(in the rows, 128 means zero)
These are runs of 7 systems, one row a step. Runs of the same system follow the same rule from any start.
gipi, seq 1 (11 x 18):
[[ 96 175 112 101 131 136  81 145 127 172 171 115 145 180 114 112  94 105]
 [121  95 152 114 129 143  99 148 113 180 154 118 194 153 124 112  73 163]
 [110 118 160 121 107  96 151 118  95 152  92 126 170 118 191 129  65 166]
 [105 143 167  87 101 108 115  91  78  87  94 105 130 131 180 107 128 124]
 [132 119 158 119 102 113  99 110  82 115 125  44 112 152 107 143 146  79]
 [141 101  76 124 109 117  94 124 136 138 119  41 161 106 107 161 121  98]
 [149  98 118 117  93 132 122  94 156 124 142 104 181  57 134 159 157 159]
 [120 169 152 161 113 107 146  90 126 125 155 130 133  54 156 155 179 124]
 [ 77 166 111 136 146 139 125 116 109 119 182 125 105  82 130 106 171  73]
 [123  80 108 140 153 157 144 150 109 164 198 113 116 112 110  98 153  94]
 [143  63 100 165 132 123 180 182 133 150 124 148 147  99 162 108 119 117]]
Gelu, seq 2:
[[ 95 114  87 106  90 107 168 146 147 103 111 119 134 121 162  73 129  75]
 [204  86 161 100 119 148 110 143  92 154 103 129 151 128 146 109 160 126]
 [129 158 123 181 116 117 145 146  81 110  70 137 121  84  99 164 104  87]
 [131 136  58  79 105 145  89  90 118 102 139 111 104 111 145 158 159 114]
 [153 140 154 171 111 158 109 138  88 129 186 121 156 158 100 166 158 167]
 [ 76 123 108 166 129  92 124 150 171 127 172 127 132  99 141 164  96  89]
 [128  85 138  91 190 134  77 102 140 138 151 105 138 112 180 122 140 179]
 [112 121 189 185 153 123 192 117 116 113 122 144 107 112 102 129 122 167]
 [107 123  88 114 143 103 165 127 167 107 122 109  69 135 157  88 158  84]
 [183  89 145 119 139 167 122 162 125 117 114 134 157 156 110  82 176 147]
 [153 132 114 171 122 116 160 164 148 150  83 165 111  91  83 152 101  77]]
vulo, seq 3 (11 x 18):
[[130 119 175 136 117 134 143 137 105 109  79 152 128 177  86 137  63 161]
 [137 132 117  82 115  97 130 107 176 154  66 114 112 152 118 145  68 139]
 [151 170 137  82  93 145 118  98 121 143  85 118 177 156 106 104 119 182]
 [130 185 158 114  60 115 111 114 132 142 118 125 141 140  70 151 106  87]
 [109 160 101  94 132 129  80 131 132 178 127  73 174 131 105  99  98  96]
 [119 129 158 132  80 135 138 130  88 185 163 128 197 110 118 121  98 134]
 [102 175 135 130 109  78 134 130 124 185 141 115 134 110 189 132 109  82]
 [ 99 123 151 103 120 126 114 132  75 119 135 108 169 119 192  70 138 109]
 [136  85 177 141  93 105 132 128  61 131 144  96 104 125 156 153 128  84]
 [134  99  81 141 133  95 126 141 102 114  96  58 132 115 191 140 134 109]
 [164  74 137 128  78 131 132 111 119  93 148 105 159 100 161 145 192 148]]
morar, seq 4 (11 x 18):
[[ 89 135 107 100 155 175 121 130 152  84 154 169 143 134 112  66 144 149]
 [144 105 141 139 154 149 132 159 125 180 166 163  86 176  86 141  90 123]
 [118 139  71 124 168 122 118 174 147 139  75 143 159 139 168 106  72 142]
 [163  91 182  84 130 151 130 110 154 120 106 184 128 139 116 107 125 176]
 [137 193 154 137 158 116 113 137  96 153  82 123  89 187 119 138 100 124]
 [105 134 103  85 102 134 111 116 161  80  80 105 158 148  86  98  99 131]
 [185 112 158 105 109 134 112 117 146 197 143  94 138 164  79 147 128 140]
 [106 206 126 139 114  94 110 128 136 155  97 113 186 115 149 149  87 141]
 [111 125 172  54 101 126 115  63 156 126 140 132 133  88 122 103 141 118]
 [116 161 164 142 121 120 138 125  55 190 156  79 128 152 121 111 120 108]
 [ 86 106 103 116  60  95 165 126 136 110 108 117 159 102 144 124  80 101]]
Resip, seq 5, 11 rows:
[[ 83 115 102 107 115 102 153  99 168 130 126  90 163 130 152 123  81 184]
 [122 132 195  94  98  87 149  94 166 133 135 104 135 167 163  99 140 150]
 [121 169 187 140 130  86 123 142 135 135  86  77 150 127 121  90 138  77]
 [144 110 131  85 110 135 121 116 140 138  84  99 145  83  69  91 133  76]
 [170 129 125 110 101 146 166  92  80 182 114 119 118  76 119 125 153 128]
 [118 187 100 133  84 129 148 113  98 118 136 170 121  71 154 138 161  94]
 [126 121 126 110 121 153  73 142  91 119 183 164 116 119 151 139 152  73]
 [114  79 115 171 144 151 102 163  65 130 169 117 153 109 129 158 100 124]
 [103  55  84 140 121 122 160 130 153 104 163 130 129 108 162 153 107 157]
 [133  89 156 139 143 106 141 126 144  93 150 116 122 160 203 127 163 174]
 [117 128 178 182 147  93 122 150 162  60 105  95 128 141 119 133 151 111]]
Gelu, seq 6:
[[154  70  98  98  86 140 144 170  96 150 129 142 115 166 151  99 112  85]
 [180 113 114 146 123 127 110 178  81 133  66 137 157 145 160 158  95 136]
 [143 133 118 122  86 105 108  98 124  82  76 143 112 101 136 204 106 123]
 [137 161 129 120 121 127  80  82 117 109 149  69 101 162 106 181 161 138]
 [ 94 129 124 165 102 129 125 132 156 115 189  74 173 151  72 143 129 144]
 [117  98 121 126 140  97 130 127 190 190 176  88 164 101 159 125 123 132]
 [112 135 180 138 182 114 139 109 132 145 107 123 165  75 169  92 135 168]
 [ 98 128 171 121 130 121 186  90 113 106 112 148  75  78 121  86 149  98]
 [142 121 106 120 141 158 148 146  77 122 129 111  89 153 122  64 177  88]
 [166  87  90 156  90 162 150 192 100 115 115 160 157 128 109 115 133 106]
 [182 126  82 136 125 123  97 157 126 149 100 164 115  99 163 190 120  94]]
gipi, seq 7 (11 x 18):
[[135 160 117 141 115 118 207 134 114 148 111 115 103 179 153  84 155 146]
 [123 136 151 112  94 120 128 167 170  98 105 141 137 170 100  78 130  63]
 [186 107 156 103 170 132  82 139 143 182  91 137 114 124  99 140 109 103]
 [148 146  86 141 126 160 133 125  81 123  67 150 151 103 101 161  88 177]
 [127 150 114  90  55 136 151  82 127 113 147 169 101 157 141 161 126 161]
 [137 181 141 145 124 117  78 153 129 136 171 110 140 193 155 143 160 117]
 [ 81 118 144 144 161 122  72 153 147 126 158 114 160 124  93 144  70 111]
 [115  93 124 105 180 131 133  94 118 175 133 106 138 103 160 123  88 198]
 [104 141 149 146  88 116 192 114  95  96 105 105 160 141 156  94 138 170]
 [113 142 172  94  89  84 136 113 155 119 119 101  99 147 138 100 145  55]
 [165 125 126 121 166 142  68 147 112 150 102  70 143 116  93 112 154  80]]
morar, seq 8, 11 rows:
[[114 105 125 108 143 127  96  82 186 118 151 119 107  99  86 186  99 150]
 [113 157 123 134 193 122 120 116 140 185 161  77 144 138 150 105 143 175]
 [ 69 143 175 146 115 107 176 120 177 117 151 165 148 117 114 105  96 143]
 [136 119 149 107 166 103 141 143 157 182 117 123  86 120 135  81 129  58]
 [128 129 141 156 114 148 168 170  81 129  82 141 184 115 107  70 116 121]
 [176 112 119 100  74 127 168 115 132 138  79 178  84 114 116 154 113 105]
 [166 178  90 105 109 146  99 143  85 131  99 114 145 165 160 112 168 124]
 [124 125 140 116  65 153  91 115 111  74 146 154 142 142  90 182 112 134]
 [138 121  90 104 161 122  63 109 116 163 149  71 104 132 147 176 114 125]
 [ 86 118 137 138 133 131 122 107 124 108 163  98 193 124 154 128 116 210]
 [110 105 183 129 145  84 149  96 172 148 163 128  74 126 150 156 116 126]]
Nefot, seq 9, 11 rows:
[[ 82 116 153 121 139 107 145 106  74 160 144  66 113 132 134 107  89 121]
 [116  86 114 127  72 133 180 140 101  99 124  99 170 162 151  91 121 164]
 [168  72 180 139  91  84 152 141 149 121 130 118 111 152 176 141 152 107]
 [153 105 121 121 151 116  90 138 112  87  89  84 129  96 166 117 177  83]
 [149  98 115 131 101 155 147  95  93  97 130 119  98  66  73 155 172 108]
 [146 162  74 152 123 127 150 119 117 183 172  80 109 120 125 147 175 118]
 [113 155  79 145  97 137 122 147 177 114 188 151 177 109 137 128 169 122]
 [106 115 171 149 176 123 103 127 158 148 199 166 116  86 145 143 140 115]
 [ 70 134 106 156 213 139 136 131 107 110 130 125 120  87 143  95 111 146]
 [100 101 111 133 126 151 196 122 128 101 149 168  71 161 116 110 115 162]
 [157 123 121 156 164 124 137 185 134 138 130 133  98 219 162 115 141 138]]
vulo, seq 10 (11 x 18):
[[109 157 102 137 158 132 121 120  75 110  70  54 125 135  90 113 109 128]
 [141  77 115 116  41 128 173 121 159 137 140 110 158 127  84 132 118 126]
 [178 182 126 140 139 104 108 145 159 195 124 101 150 152 148 137 159 124]
 [103 160 147 132 118 141  98 137 119  92 113 164 187  64 118 108 131  95]
 [115 115 141  94 145 133 118  93 105 182 181 117  78  99 114 132 126  88]
 [108 147  76 169 137 140 173 163  61 145 131 106 144 145 152 101 117 144]
 [137  78 141 125  66 104 149 155 167 115 158 166 138 145 179 132 129 105]
 [158 136 157 128 195 114  66 138 106 132 109 111 114 146 194 141 151 135]
 [101  98 136 139 116 141 133 100  82  49  97 130 126  72 109 154 111 136]
 [140 102  93 106 120 118 153  85 154 145 158  71  69 144 118 153 157 135]
 [147 153 102 181 120 144 144 163 131  97 119 106 173 164 114 109 172 164]]
Resip, seq 11 (11 x 18):
[[110 153 135 108 150 107 178 115 162 173 109 159 113  80 162  70 133 106]
 [126 142 175 105 127 144 149 131  76 116  96 178 105 122 139  64 143  91]
 [145 116 120 147  99 134 149 167  63 133 101 140  93 132 100 133 110  54]
 [171  93  44 112  92 154 122 157  95 126 103 138 137 123 149 153 121 122]
 [162 108 124 130  92 131 106 113 105 110 138 163 132 116 173 207 127 171]
 [ 93 153 117 150 152  99  75 113 132  92 158 106 110 127 171 192 121 127]
 [ 86 106 130 120 145 139  80 116 142  82 178  73 152 158 105 125 132 151]
 [121  97 154 157 129 114 157 128 167 159 178  70 155 148  93 125 131 160]
 [119 142 130 135 149  99 169 127 209 148 113 112 159 104 146  79 152 141]
 [144 134 203 107 157 123 143 112 155 120  95 160 111 103 120  72 165 112]
 [138 154 144 148 160 134 154 139  84 139  80 127  79 109  82 101 138  72]]
kab, seq 12, 11 rows:
[[111  55 145  81 163 135  86 117 118 138 143 112 107 116 121 124  86 105]
 [128 100 130 154 135 132 186 118  61 136  96  97 116 143 127 129  93 186]
 [108 143 106 137  80  93 170 133 174  78 108 107 156 149 161 108 142 141]
 [179 122 177 105 134 128  79 138 155 121 128 113 151 145 140 103 197 107]
 [153 144 144 143 149 131 107 127 104 145  73 117 120  73  65 145 117  80]
 [130 121  49  92  99 146 158  80 143 145 131 118 101  99  99 151 117 145]
 [129 179 119 146 103 155 152 117 104 135 183 152 145 151 144 126 172 188]
 [ 95 173 164 155 121  99 107 161 159 139 168 161 143 120 150 128 128  65]
 [130  68 120  93 182 139  76 142 114 165 146 124 114 111 147 122  98  97]
 [120  87 129 154 134 146 177 125  57 116  93 145 112 115 133 138  77 177]
 [111 136 102 133  90  90 178 125 158  78 109 115 107 164 177 127 141 138]]
kab, seq 13, 11 rows:
[[ 95 112 114 102 125 120  78 135  70 129 135  95 160 115 183 121  97 102]
 [140  54 170 126  76 117 144 119  67 113 124 109 143 116 157 154 110 137]
 [134 128 117 155 110  82 140 117  97 104  89  62 129 115 186 156 147 125]
 [137  96 136 135 102 125 107 108 137  64 137  81 158  88 127 141 193 116]
 [175 120 156 164 137 114 136 111 130 151 134  83 109  78 104 160 188 106]
 [113 145  67 157 156 138 141 109 146 128 139 104 131  43 104 134 163 117]
 [135 110 122 135 126 155 172 106 154 144 194 172 112  81 123 118 180 146]
 [113 168 120 176 181 131 157 154 114 158 157 169  93 103 157 102 157 102]
 [102  87  93 126 154 147 135 169 141 110 156 184 103 109 137  97 121  78]
 [166  72 115 144 161 149 154 170  97 137 121 176  70 166 155 127 121 137]
 [120 131  88 168 147 125 141 171 129  60  80 165 101 160 141 143 107 131]]
Nefot, seq 14 (11 x 18):
[[138 107 108 131  68 118 123 105 125 129 158 115 163  57 153 176 151 114]
 [104 148 140 134 126 109 116  84 111 137 191  91 129  74 173 152 173 124]
 [ 65 136 128 163 126 132 145 116 114  86 194  94 141  98 125 111 167 118]
 [ 95  72 135 159 142 131 168 139 139 129 208 105 111 127 125 104 153 119]
 [129  77 105 167 175 127 166 166 147 114 148 125 127 121 172  95 160 145]
 [142  86 112 149 159 127 162 141 159  76 121 175  68 108 153 124 169 119]
 [159 134  94 144 190 155 117 144 111 108 125 148  52 134 130 129 179 107]
 [150 145  53 164 151 172 120 163 124 109 131 155  97 136  75 155 143 119]
 [155 141  71 137 157 150 101 145 171 168 165 161 107 145 105 181 117 146]
 [121 180 100 139 182 142  81 133 174 131 136 168 148 127 134 158 114 182]
 [ 83 168 156 124 170 133 106 105 170 111 135 170 106 135  91 142  87 158]]

Name the system that made each run.
seq 15, 2 rows:
[[104 129 186 151 161  75 134 129 127 101  96  68  96 151 148 115 128 101]
 [131  71 116 120 136 135 123 136 142  95 102  50 153 130  87  87 142 116]]

kab
seq 16:
[[168  75 119 111  71  91 147 153 158 157 103 100 161 152 170 133 112 117]
 [157 122 163 116 115  92 110 112 128 113  64 110 163  87 184 146 131 139]]

Resip
seq 17 (2 x 18):
[[ 89  92  93 112 154 150 128 118  97  65 129 119  90  95 137  99 145  99]
 [158  87 114 165 126 163 177 133  74 127 166 127  78 148 108 143 158 149]]

Nefot
seq 18:
[[ 87 147  97 148 120 115 148 132  70 135 117 115  93 115 110 157  69  85]
 [132 107  70  88  99 150 110 111  95 107 148 107 145 156 185 131 142 173]]

Gelu
seq 19 (2 x 18):
[[108 150 175 122  88  83 159  93 168 121 102  83 124 146  88 125 113 126]
 [146 167 123  88 118 108 118 115 156 167 101  62 140 143 117  81 161  95]]

Resip
seq 20 (2 x 18):
[[161  71 141 141 145 116 122 176 128  85  60  98 129 159 124 106 122 102]
 [194 104 143 157 124 128 138 134 132 108  58 114 132 122  87 163 139 153]]

morar
seq 21 (2 x 18):
[[118 110 108 148 133 133 201 144 164 129  83 139 143 113  84  85 102 144]
 [162 145 109  91 128 133 160 124 185 139  96 169 123 154 153  76 158 154]]

kab
seq 22:
[[153 150 172 129 199 141  84 134 103 107  86 112 116 154 124 103 156 139]
 [124 143 119 156 124 143 151 124 127 111  96 121 104 117  22 146 104 111]]

Resip
seq 23, 2 rows:
[[ 52 129 119 107 122 107  91 108 147  79 150  99 146  99 141 131 103 107]
 [151  64 190 120 128 129 137 109  98 162 169  79 126 152 134 121 142 153]]

kab
seq 24:
[[155  94 128 120 117 172 161 130  73 114 106 127 120 107  92  75 172 107]
 [164 140  80 163  71 138 175 153  88 135 112 150 103 156 108 173 119 125]]

morar
seq 25:
[[130 105  83 121 165 123 157 103 145 154  75 127 112  62 120 143  89 150]
 [146 160 103 101  85 152 189  90 136 141 133 162 124 132 130  98 167 177]]

vulo
seq 26 (2 x 18):
[[147 144  99 125 156 150 141  84 136 119 138 100  76 104  95 121 206 133]
 [129 154 104 174 125 161 151 161 149 115 172 143 149 128  79  97 187 118]]

Gelu
seq 27 (2 x 18):
[[ 89 177 146 133 135 146 124  99 159 146 197 115 137 129  63 118 147 139]
 [ 82 134 119 120 150 132 145 143 160 189 196 126 153 127 133  73 112 125]]

Gelu
seq 28:
[[112 135 142 164 126 101 152 113 183 125 186  82 135 122 133 127 187 134]
 [ 92 148 141 153 176 108 135 134 186 138 145 108 143  73 121  85 154  91]]

gipi
seq 29 (2 x 18):
[[113 151  32  97 105 145 117 114 178 126 153  98 146 135 106 128 144 134]
 [139 150 153 151 117 157 107 149 142 152 202 139 178 161  98 129 154 158]]

vulo
seq 30, 2 rows:
[[152 124 169 169 143 144 154 173 121 145  90 152 178 133  87  97 110 151]
 [155 162 119 106 118 114 152 113 156 142  52 181  87 104 108 143 103 115]]

morar
